In the data rows, zero lies at 4.5, halfway between 4 and 5.
Some points, one per row:
[2 7 6 7 4 4 0 2 8 5 6 2]
[5 5 3 8 5 3 5 4 4 4 4 5]
[4 4 3 4 5 3 6 7 3 7 3 6]
[7 7 0 0 5 2 7 6 0 6 4 3]
[6 5 5 6 5 6 5 5 5 4 5 4]
[3 6 8 8 4 6 5 0 7 2 7 3]
[6 4 4 5 5 4 5 5 4 6 5 5]
[4 2 4 3 4 3 5 6 2 6 3 7]
[5 4 4 3 6 3 6 6 2 5 4 7]
[5 6 4 3 4 4 3 6 4 6 2 5]
[7 6 4 5 5 4 5 4 4 4 3 5]
[6 5 3 3 5 4 5 6 3 6 3 4]
[4 6 3 5 5 4 5 4 5 5 6 3]
[4 6 3 4 5 3 5 5 4 6 5 5]
[5 4 5 5 5 5 4 6 5 4 5 5]
[4 6 6 6 4 5 3 3 5 5 1 4]
[5 6 3 6 4 3 5 5 3 5 5 5]
[4 1 6 0 4 4 4 5 7 5 5 4]
[6 5 3 3 5 4 5 6 2 5 3 5]
[6 7 2 4 5 3 4 4 2 6 4 5]
[5 4 4 3 5 5 6 5 6 5 6 4]
Here are 14 more points, each followed by its number:
[4 0 8 9 5 5 1 5 8 4 5 7] 0
[4 7 6 8 5 3 0 4 7 4 5 3] 1
[3 5 5 3 5 5 3 7 4 6 4 4] 2
[4 0 7 7 4 4 4 8 5 6 4 5] 3
[4 5 4 6 5 4 6 5 5 5 4 6] 4
[5 7 1 0 5 2 6 6 0 7 5 5] 5
[6 8 0 0 4 2 7 5 0 7 3 5] 6
[2 5 5 4 3 9 3 0 7 0 9 1] 7
[4 6 6 7 5 7 3 1 7 2 5 4] 8
[0 7 6 5 1 9 2 3 3 2 8 2] 9
[4 6 7 3 2 8 7 0 8 3 8 2] 10
[6 6 3 3 4 5 4 4 4 4 4 4] 11
[4 7 0 0 4 2 5 7 0 6 4 3] 12
[5 2 5 1 3 3 7 4 8 3 7 1] 13
Which of these numbered points is nearest to each point below, looking only along the 2 directions in which the first points spread most? Its number follows each.
[6 6 3 5 4 4 5 5 4 6 5 6] > 11
[4 4 5 7 4 3 5 4 5 4 4 4] > 4
[4 4 2 3 5 3 5 8 0 6 4 6] > 5
[5 5 7 8 4 8 5 3 6 3 5 4] > 9
[5 5 8 7 3 9 5 0 9 1 7 2] > 7
[6 7 3 4 5 3 7 3 4 4 3 6] > 11
[5 8 1 3 5 2 7 3 2 6 2 6] > 12
